rotation steps, each row followed by its count of steps
The counts run from 0 to 391.
[ -5   8   0  -2 -16   5 -17  -4  10   3 -22  -1  16   3 -26  14 -25   6
   2   4 -21   4  -5   4  -4 -18  20 -19  -4  34  -9  11 -12   7   2  19
  -3   6   5  14 -26   4] -> 376
[-20 -12 -12  -2  20   8   6  -7 -17  20   4 -17  -1   7   0   0  12 -19
 -18 -18  18   0  24  13  -4   3  25   8   9   1  16   3 -11  -8 -27  -1
  -2 -10 -24  -9   9 -16] -> 223
[ 10  -9  -3  -6  -8 -17 -36  -9   2  -1  -2 -14   7   8 -25 -15  -3  24
   5  -3  22  -1 -14  13 -26 -30 -17  22 -17  -8  -5   2  -5   1   1  12
   1  20   7   7   1  -9] -> 109
[ 10  -6 -10 -12  -1   7 -21   8  14  -8  -5  -6  16  18 -15   6 -24   8
  -2  16  15   1  16  33 -14  -8   1   5 -20   5  -4  18   8   5   1  20
   4  17 -15  19 -16  -1] -> 117
[-10  16 -19  10   8  11   1 -23  -7  21 -11   0  27  14 -18 -14 -13  -8
 -25  -4   9  10   5  23  15  20  13  22  10   9  -4   2  -1   8  -9  -3
   3  -1 -11  -4  -1 -25] -> 215
[ -3   9  -2   9  15   5   5 -13  -9  -1  -2 -16  10  47   4  -5  -3 -18
 -21  -9  20   5  -4   3 -18   6  21  13   4   6   7  -1  19  10 -15  -9
  15  10 -20  10  10 -10] -> 238
[  2   8   2 -23   6   2 -26  -6   1   5   4 -11  23   7 -26 -11  -3  21
   1   8  10  -9  12  34 -18   5  -9  -5  -1 -18  -7  32 -10 -18   5  22
  -7   2  -8  -7  -7  -9] -> 94
[  1   1  13  -2  10 -10   1   2  22   9   3  -9   9  -7  -9  15  18  -9
  13 -14 -16  15 -13  -3  -5 -18  12  -2  19  -9  -3  14 -24  19  -3   1
  -8 -24 -17 -31  -3  11] -> 304
[  6  27  23 -22  -4  19  -2 -13  -3  21  -6  -3   1  21  -4  -9   7 -10
   2 -12 -14   9  -1  14  -3  -4   2 -18  19  -9  10  24  -8   9  -1 -20
   7  -9 -18 -10  10  10] -> 54
[-19   4 -24  28   5  -2   9   4   7   3  12  -7  17  10   5  -1  15  -8
  -9 -24  13  14  -8 -13 -11 -33  32   0   3   8  -3  -4 -15   2 -19   8
   9  -1  -1   3 -14  13] -> 244
[  9  17  20 -12   8  16   3   9  10   3   4   9  12  24  -8  11 -22  -7
  21  10 -25  11  -5   9 -21 -21  13 -16   8   3   8   9  -8  17   7 -10
  10  -4 -23  -2 -11  12] -> 77
[  6 -23 -18 -12  15  28 -22  -4   9   9   2  -9   7   7 -18  21 -29   4
  20   2   6  -8  12  20  -7  -3   2  16  -6  10   6  -2  -5  -6  -6  36
  -4   1  -1  -2 -19 -13] -> 381
[  9   2   5 -12   2  12  -6   3  29  20   0   0  -8  27  -4  21 -15 -16
  25   4   1  11   4  23 -20 -10  -9  17 -17  -1  16  11   7  10   4  13
   6   0 -29  -8 -15   4] -> 80
[  2  17  -5  -8   8   2 -23  -4  -4 -15  26  -8  25  10 -24 -15   0  21
   5   2  14   5 -15  17 -27 -29   5  -4   0  -4   1   8 -17 -20  24  11
   6  11  -1  17   0   3] -> 71
[  3  18  12 -25  -4  18  -8 -24   5  17   8  -5  12  20 -18 -11   8  -7
  -8 -19   7  12   3  38   0   4  -7  -7  19 -18  11  22  -6   3   4  -2
   3  -2 -15  -4  19  -4] -> 53
[ -5 -20 -32  10   7  14   1 -17  -9   6  -2 -21   1  21  -5  10 -13 -15
 -18 -11  13   7   8  13  -2  -6  30   5  -5  26   7 -12   4   1 -23  17
   6  -7 -10  22   7 -10] -> 200
[  7  10  -9  13  13   8   4  -8 -16  14   0  16  -1 -15   1 -13 -22 -12
  -6  -3 -17  12  -9  10   1 -28  15   9  14  14  26 -15 -23  17 -11 -39
   6  -3  -8 -10  -8  -3] -> 209
[  0  14  20 -28  -9  10 -24   1   6  15  -8  -1   2  10 -18  -7  -5   1
   0  17  -3  -3  23  35  -9   4 -14  -8 -10 -12  10  35  -2  -7  -1   7
  -1   0 -20  -7 -13  -4] -> 95
[ -9  -6   2 -14  -1  -7 -19  -6  15  28   4   3   1   5 -27  -1   4   4
  22  -4  29  -3   1  29 -15 -11 -21  30 -15 -13   9  11 -14  -4   1   2
  -7  15 -12 -12 -10 -13] -> 87
[ -1  17   4   4   7   4   1  -6  -2  22  -3   0   3 -16   0 -29  15 -11
 -16 -15  -6  15  -9   6  18 -18  10   6  24 -10  20  18 -15  18 -13 -32
   2  -9  -9 -19   2  11] -> 9
[ -6  -7 -22   3  20   3 -15  -6 -24   3  23 -22  10 -14   3 -14   9  -1
 -10 -17  17   2  -4   4 -14  -9   2  15  13 -17  13  -1 -12 -24 -24  22
   7 -15   3 -10   8 -11] -> 226
[ 13  36 -11   2  24  16  -1 -17   4 -11  24  -6  26  22 -17 -12 -10   3
  -3 -10   0  17 -30  11  -4 -20  15   7  19   6  -6   8   0   8  17  -8
   6  13  -2  -1  -2  -1] -> 33
[ -5  10   6  -3   0   8  -4   8  35  21  -1   5   7  14  -7  23 -11 -16
  29 -11 -16  15  -6  11 -11 -18   3   9  -4   1   8  21  -8  20  -3  12
   8  -5  -9 -18 -26  16] -> 81
[ 15 -27 -20  -9  33  18 -18 -10 -21  10  -5 -28  -4   3  -4   6 -13   2
  -4  -2   8 -12  12   6  -1   8   8  19  11   0   7  -4   5  -5 -29  19
  -9  -7  -1 -14   2 -21] -> 181
[-22   8   6  -2 -11  -5 -18  13  16   1  -2  -7   2   9   2  -3  24   1
  10 -21   8  11 -16  -6 -25 -39  10  -6 -12  -2   9  19 -18  -8   0  -2
   9   4   1   3 -22  26] -> 66
[  1 -15   7 -24  17  20 -20   8  23  11 -11   5  -4  -8 -15   9   9  -7
  15  15  10   1  10  28 -10 -10   2  35  -3 -11   9  19   0  -4   5   1
 -10   0 -23 -18 -13  -8] -> 344
[  8  -8  26 -13   6 -24 -27   8  -2  -2 -16   0 -13  10 -13   1   5   3
  17  -4  -5   0 -12  -1 -37 -37  -4   3  -5 -11  11  -1 -13  15  -8 -22
   5   8  -9  -2   0   3] -> 107
[-11  13  -7  13  23 -11  -2   8  10  17  13 -16  19   4   2  -5  12  -6
  18 -18  10   4 -20 -16  -9   3   5  22   7 -15  -6  14 -12  -2 -23  12
   8  -4 -10 -36 -19   2] -> 263
[  2 -24 -19   3   5  18 -17  -2  13   8 -12  -1  19  -6 -17  15 -12   9
  11 -13  -6   1   8  18   1 -18  12   7  24   6   3  -5 -31  16 -11  27
  -6  -2  12 -21 -15   2] -> 384
[-23  -9  10 -17   3   7   6  -5  12  26  20  -4  -4  -1 -15  -3  23 -21
   8 -10  16   9   8  25   1 -16   9  -2   0  -5  19  11 -26  -4  -2 -13
 -11  -7 -28  -7   7   6] -> 46
[-17   8  19 -14 -17 -12 -16   4  19  32  -7   6  -8  -7 -19  -4   6  -7
  25  -6   2   3   0  18  -7 -21  -8   8 -15  -4   9  27 -21   4  -6 -15
  -5   7 -12 -16 -21   4] -> 88
[ -7   7   3   6   7 -12  -9 -19 -17   8 -15  12  15 -28 -25  -4 -17   3
 -14   9 -34   5 -16   2   6  -7  22  -5  14  17  -6  -1 -24  12  -7  -5
  -6  -8   1 -10 -12 -22] -> 172
[ 13   4  -1 -10  19   6 -31  20  -5   4 -29 -15  17  -7  -9  -1 -13  16
   2  14 -20 -12   8  -8  -6   0   6  -4  -1   1 -14  27  -6   1 -21  10
  -4   2   8 -26 -30   2] -> 138
[ -4  17  -7   8  15  -3 -15  -9 -25 -11 -15 -11  19   7  -8  -6 -14  -1
 -28   6 -13   6 -25 -21 -14  -8  36   1   8  21 -15   1   1  -2  -6   5
   8   2   8  12 -10 -18] -> 195
[  3 -27  13 -13   0  -9  -6  -6  33 -11  -1  -4  -7  12  -8  12  21  -8
 -11  -9  16  14  -2  23 -16 -32   8  16  -7  -7   5   4  -1  11   5   6
   0 -12 -26  23  15   5] -> 325
[  5 -26  18 -16   5 -18 -18  -5   7   3 -10  -2 -10  22 -17   9  11   7
   2 -10  13  -6   0  16 -32 -29  -3  13   1 -17   7  -3 -11  17  -4  -7
   1   8 -12   1  20  -6] -> 106
[  8 -16  -6 -10  34  20 -16   3  25  -4  -2  -3  15 -10 -15  13   8   6
  13  10  10  -8   1  21  -6  -7   3  30  17  -8  -7  10 -10   2  13  20
  -8   5  -9 -20 -18  -8] -> 343
[ 13  -8  -1 -11  -7  -9 -25 -23  -2  23  -9  -9   0  -4 -29  -4 -17  14
   5   7   3  -2   3  30   5   0 -19  17 -15   2  -9  19  -8   7 -10   8
  -6   8  -7  -6   2 -17] -> 132
